One turn or mirror swaps these rows in pairs. Which row does each one swap with?
Z786: [  1   2 -21 -20   4 -11 -17 -13 -11  33 -18   1  24   5  14   2 -10   5
  10  -1 -17 -32  -8   9  -7   6   6 -16]
Z721: [ 17 -16  -9  -2 -28  -8  -7  -4 -17 -10   0  -7  31  -8  -3  10  21  20
  13   3  21  -9  17  35  -1   5  15  17]
Z755: [ -6   0  -5  -1 -27 -24  -3   0  -5  -6   3 -36   2 -14   6  -1  -4  19
   7  -9  -5 -47 -23   4   7  -3   9   1]
Z948: [ 37   0  -3   0   7   0   0   6  -3  15 -27   3  25   4  -9   1 -31   9
   6 -10   1  -5  -7  18  13  -9  21  20]
Z603: [  3  -5  26  -4   8  27  -1  23   9  -3 -10 -10   9  -5 -28  -6  32  23
 -11   3   4   0  -3  -9  10   4  38  -4]
Z810: [ -2   9   5  26   1  -4 -18  19   1  -6 -25  -1  33  -3  -4 -21  27   5
  21 -13  -9  -9  37  13  13   5   9   0]
Z528: [  2 -14  -3   6 -18  -6  -2   0 -16   4  20  -7  -1   2  -3  -5  51   6
   2  -5 -29 -32  15   1  -8  -2   9  15]
Z385: [ -3  -3  -5 -26 -15  -7 -14 -22  -6  21 -26  -7  36  -6  -5  -2  -2 -25
   3   8  14 -17   0  -3 -15   5  13  -5]
Z74: [ -3 -13   2   0 -36   4  -8  -2  33  14 -15 -19   2   9  -4  -6  21 -20
   5 -20  14 -18  14   9  10  -1 -18   3]
Z271: [ 10   0  -5 -19  10  14   8 -23   5 -38   0 -37   5 -16 -14 -17  16  19
 -14 -11 -12 -16  22   4   1  -8   2   4]
Z579: [-13  -9 -12   5 -11  12   3   1  -1  -8  22 -13 -38 -12  -3 -10  14   2
  -2  17  -2  28   2   1  10  -3   4  -6]
Z820: [  8  14   0  10   7  24   8   8   5 -10 -21   0  -5  -4  -1 -16  11  18
 -34  15  -3   4 -19  -8  20 -12 -14  12]
Z468: [ 10  -2  -1   9   7   9   1   8 -25 -21  -4   6   2  -7  18   2  53   2
   0  -4 -17 -14   9 -11   0  -8  24  -1]
Z887: [ -7   4  -2  22  14   6  15  27  12  -5 -11 -16  19  -6 -17 -15  37  24
 -14  13   3   7  19 -16  15 -18   8   1]
Z276: [-11  -6 -14  30  11  20   9  12  -5   3 -11   3  -2 -12 -19 -29  17 -18
   8  15   7 -23  11  21   8  -1  -6  22]
Z297: [ -3   9  -9  20 -22 -27   1  -2  -4 -15   6   2  -6  -7   6  10  15   9
  17 -22  25   5   3 -16 -13 -19  13  17]
Z701: [-16   6 -13  -1  -2 -16  -7   9  -9  -1  -1 -10  -4  -4 -25  12 -15 -11
  42 -16 -11 -27   8  18 -16 -17   7  -3]
Z910: [  8  -8  28  22   1 -12   2   0  14  11  -4 -14   8   4 -15 -25  34  29
  -7   5  -5  -5   0 -15  14  -5  22  25]
Z559: [-29  21   7  10  -9 -13 -17  23 -11  21  -7 -16  16 -18 -17 -12  12   2
  -5 -12  14  -7  21  24  -4  -3  16 -18]
Z311: [-10  -3   0   5   7  -2  -1   0   5 -11  20 -22   1  -1  -6   3  47  12
  -1 -15 -18  13  42  -7  -4  -3  19   0]
Z602: [ 13 -37 -17  -9   4  42   6  -5   3  22 -16  -1  12   9  -6  10   8 -13
  12  11 -10 -14   7   5   5  12   1  -4]
Z595: [-16  -8 -17  -7  -5  15   0  -1  -1  32  15  -1 -14  -2   2   4 -21  18
  -7  32   4  -2 -19   2   6   2  18  -6]
Z152: [-48 -11   0   8  19   4  -2   1 -14  13  21 -28  -2  10  19  -5  10   9
   5   1 -14 -13  -4  -9  -2  -2  11   7]
Z347: [ -4  -1  -2   3 -27   6   1   1  26  -1 -32   4 -24  -4  10  11 -22 -10
   9   1 -14  -7  24   5 -12  -8  12  14]
Z225: [ -9 -14  -4   3  18   8   6  -1 -39  12   8   2 -40   1   1   2   1  20
   6   5   4  -6  23  -8   1   1   3  -7]
Z269: [ 21  13 -12  -5  -2  14  -2  18   3  -6  -9   1  39 -20   1  -5  -4   2
   4  15 -27   1 -27  10   1  -7  16 -12]
Z692: [-12   1  15 -26  -9  15   6   3  11 -13   6  -9 -13   8   5  -5  -4  35
 -11  -4  -9  -9 -11 -35 -14  -6  16  -3]
Z382: [-16  -4  -6 -24  15   5  -7  -7   2  24  18   0   2   3 -18  10 -12  15
  17  25  -3  -8  19  -7  12   9  11 -33]
Z980: [-35   9  -4   4  -9  10  -3   3 -20  10 -18  13  17  -6   1  -7 -15   2
  -4  -6  -6  25 -18 -14   5   0  -5   5]
Z296: [  5  -2  10   3  10 -15  -6  -9  10 -12   5 -24  -8   7  25  -2 -11  37
   3  24  -2 -38   8  -9 -12  -4  -3  -9]
Z650: [ 12   6   2   0   1  -5  -2   1  29 -18  -7 -26  21   1   5  -6  35   7
   0  -6  -3 -53   0  -6  -3  -9   2 -15]
Z536: [ -6 -14  -4   0 -27  27   1  21   4  10   5  -3  -5 -10 -26  10 -15   7
   1  26 -26 -18  16  21   0   1  15  -3]
Z656: [ -5  21   7 -11   1 -17 -14   2  14 -10   7  -6  -9 -14   8  12 -28  -9
  -8  -2  16  -1  -6  13  -6 -15 -19 -18]
Z512: [ 18 -11  12  18  34   6   9  22  10  -2   7   2  -8   1  -2  17   1  -4
  21  24  -6   2  -9   8 -14 -15  -3   2]
Z87: [  5 -20  -1 -19   6  29 -16  -2   0  18 -18   4  26  -2   1 -11   0  -1
  -6  21 -20 -15  15  15  16  27   4  -7]
Z380: [ -4  11 -16 -27  17  -6 -12  -9   3  11 -16 -15  33   2   1   4 -27  -9
   5 -14  -9  10  26  10 -10   2   1 -15]
Z549: [ -3  18   9   0   8  23  12   6   0 -29  -9  -6  -1 -16 -20  -7  17  15
   2  -2  -4  14  12 -30  18 -16 -16   5]
Z484: [-11   2  -1   0  -6  -5  -3   3   8 -38  23   9  -3 -18  -1  -3  20  31
   4   0 -24 -32  -3  -6   5  -7  16   6]
Z901: [ -7 -11  -7 -12  15   0  -5   4 -13   5  14  -4  -5   4  -7  -5 -20  14
  10 -18  39  14  10 -18  -1   1   3 -26]
Z424: [ -5  11  -6   4  -4  -7  -1   3   3 -32  23 -23   2  -1  12  -1   1  -4
   0   8 -16 -33  40  20  16  -4   1   8]
Z710: [-18  -3  -2  -7   2  -4  -1  -1 -11 -27  -2  17  -7 -11  -2   2  16  23
   1  -9 -30  28  11  -2  22  -6  -4   3]
Z801: [  4  11  15  16 -12 -22  -5   4   3 -32   9   2 -23  -6  -5  -6  -4   6
   6   8 -10 -32   6  15  -6 -14 -16   9]
Z847: [ 13 -19  -4   6  28  10  -5   2  -8  -3 -20  26  21   5   2  -2  16   3
  21  -8   0  29  10  -7   4   6  -3  -1]
Z734: [ 39   6  -5  -8   0 -12   0   0  13 -10   8 -20   8  -8  -2   5  35  16
   2  10   3 -45  27  -8  -2  -8  13  -2]
Z599: [-30  24  -1  -3 -21 -17 -10  12  -4   0   0 -21   1 -16  -6 -16 -18  -1
 -14  -7  12 -34  13  22  -2  -3  10  -8]
Z94: [ 32   0   4   3  14  -2   3  -3   8  -5 -43 -22  14   4   7  -5 -17 -14
   7   9  20 -11  22   4  -3  -3   8  20]
Z707: [  4  -3  -8   2  22  -1   1  -6 -53   3  -1 -26  -7   6   7  -5   4  17
   9  -8  15   6  26   1  -4  -4  -4   7]
Z939: [ 26 -10   0   4 -18  -4  -3  -1  29   1  -9  15  -7  -1 -13  -5  -3   6
   2   4  48   0  -4  11  -9  -4   7   5]
Z903: [ 13 -19  -4  -5  10   1  -5  -2   6 -10 -26  -1  34   6 -12   8 -22  11
   8  -5  37   5  18  20   2  -2  -2   8]
Z289: [ 19 -24  20  11  -5 -12  -6 -28  14   0   6 -10  12 -10   5  15  31   5
  12  24   5  -1   2  -8 -11  -3  -1  23]
Z794: [ 25  -3  -6   1 -25   2   5   3  37  -7   1   1 -18   4  -5   4  20  -5
  14 -16  21  -6  14   5 -14  -4  -8 -21]
Z19: [  3 -13   1  -4  22  16   2   2  32  32  -6  11   9 -16   4   1  -4  -9
  -5   1   2  -1  35  10 -12  -1  18 -24]
Z310: [-22  -3  -2  -1 -15   1   1   3  19 -15  -8 -20  14  -7   7  -3  18  -8
  -2 -16 -27 -21  26 -22   3  -1  19  37]
Z230: [ -9   6 -19 -19 -18 -34   5  -1  21  14  11  -4  20  -7  12   2 -17  -2
  -4  -1  19  13  17  -8  -7 -16   9   4]
Z427: [ 17  -6  -1   0  24  17   2  -1 -11  14  16  10   6  -5   6   1   4 -13
  -3 -37  -3 -18  41   2  -7   0  -3  -2]
Z283: [-12  -2   0   1  -1   0  -5  -3  25 -14   1 -42  14  -7 -17  -6  -1   4
   4  27   5  -7 -32  23   1  -2  12  10]
Z111: [-29  17  -7  26  -8  -2  -6  11   0 -15 -12 -24 -11 -20  -6  -4   7 -11
 -15 -13   3   1  30   7  25 -12  -7   5]
Z375: [ -9 -12 -20 -11  -3  -1   4 -15  11  29   1  13   8 -10   6   6 -33 -10
  11  30  -6 -17   9  -9  -5  -2   0  13]
Z251: [-16  13 -22  -8   3   3 -10 -32   9  14  -9 -30   8 -18 -17 -27  19  10
  -2 -20  -3 -19  18  -2  13  10  17 -15]
Z300: [ 23  -8  -5  -2  -4  -4  -3  -2  -5  -5 -15 -10 -25 -10   5  14   0  26
  15 -23   7 -32 -29  13   0  -6  16  -3]
Z775: [ -2 -11 -10 -28  14   3  -4   1   9   7 -17  13  12   2   0  12 -15  11
  30 -20  -9 -10   8 -34  -9   5  24  -6]
Z567: [ -8 -15  17  11 -16   6  11  14   4  35  -9 -13  -9  -5  -1 -28   4 -16
 -13  11 -15 -19 -14  -8  -5   2  -7  11]
Z442: [  7 -16  -1   1   2   8   0   1 -16  15  20 -26   6   7 -31   5 -11  17
  -1  -6   3  22  -3  12  -4  -1  24  29]
Z426: [ -3 -30   8  14  -6   3   8  17 -20  34   0  11 -16  -6   6   6  -6  -2
  19   8 -24 -17  -2  -7   4   4  -4  -4]
Z362: [ 10  -3 -10 -15  11  11  -2  -4 -21  26   0 -26  40  10  -9  11   9  23
   7  -5  22  -4  19 -21   6  -4  10  11]
Z108: [  0  25  14  34  27 -34 -14   9  13   6 -16 -14   6  -3  -1 -15  -4  14
   6  -3 -16   1   4   9  -4 -10   8   1]
Z966: [ -3   4  -6  -4  32   4  -4  -3  -2   6   4  -5  11  -6 -11   3   4  25
   3  -1  44 -38 -22   4   0  -6   4  -2]
Z262: [ -5  -1  -6   0  -8  10  -2  -2  34   1  -6   1  18 -11  17   2 -18  -3
  12  -7  46  14  16   2   3   2  17   1]
Z587: [  2  15   4   5  15  -8   5  14 -18  25 -18   2  35  -7   6 -13  22  20
  -3  29 -11  -4   7 -12   3  -6 -11 -15]
Z574: [ -5   5  -8 -13  -3  37   3  -9  14   2 -15 -21  -1   6  15  -2   6   5
 -28  -2  -9   3 -14  -5  15   6 -25 -11]
Z263: [ -1  19 -14  -2 -12 -11  -2   0  19  -5  -7 -31  44 -12 -11   0  27  -1
 -15  -9  19  -1   1  -6   5 -16  12  19]
Z869: [ 17   0 -17 -14  11  27   5  12   2   5 -11 -10  -5  18  15   0  18  17
   6 -24  -3 -10 -12 -17  19  -9 -11 -24]

Z579 is swapped with Z656
Z424 is swapped with Z382
Z903 is swapped with Z887
Z574 is swapped with Z794
Z263 is swapped with Z847
Z650 is swapped with Z602
Z251 is swapped with Z427
Z801 is swapped with Z595
Z380 is swapped with Z311
Z755 is swapped with Z426
Z347 is swapped with Z692
Z289 is swapped with Z269

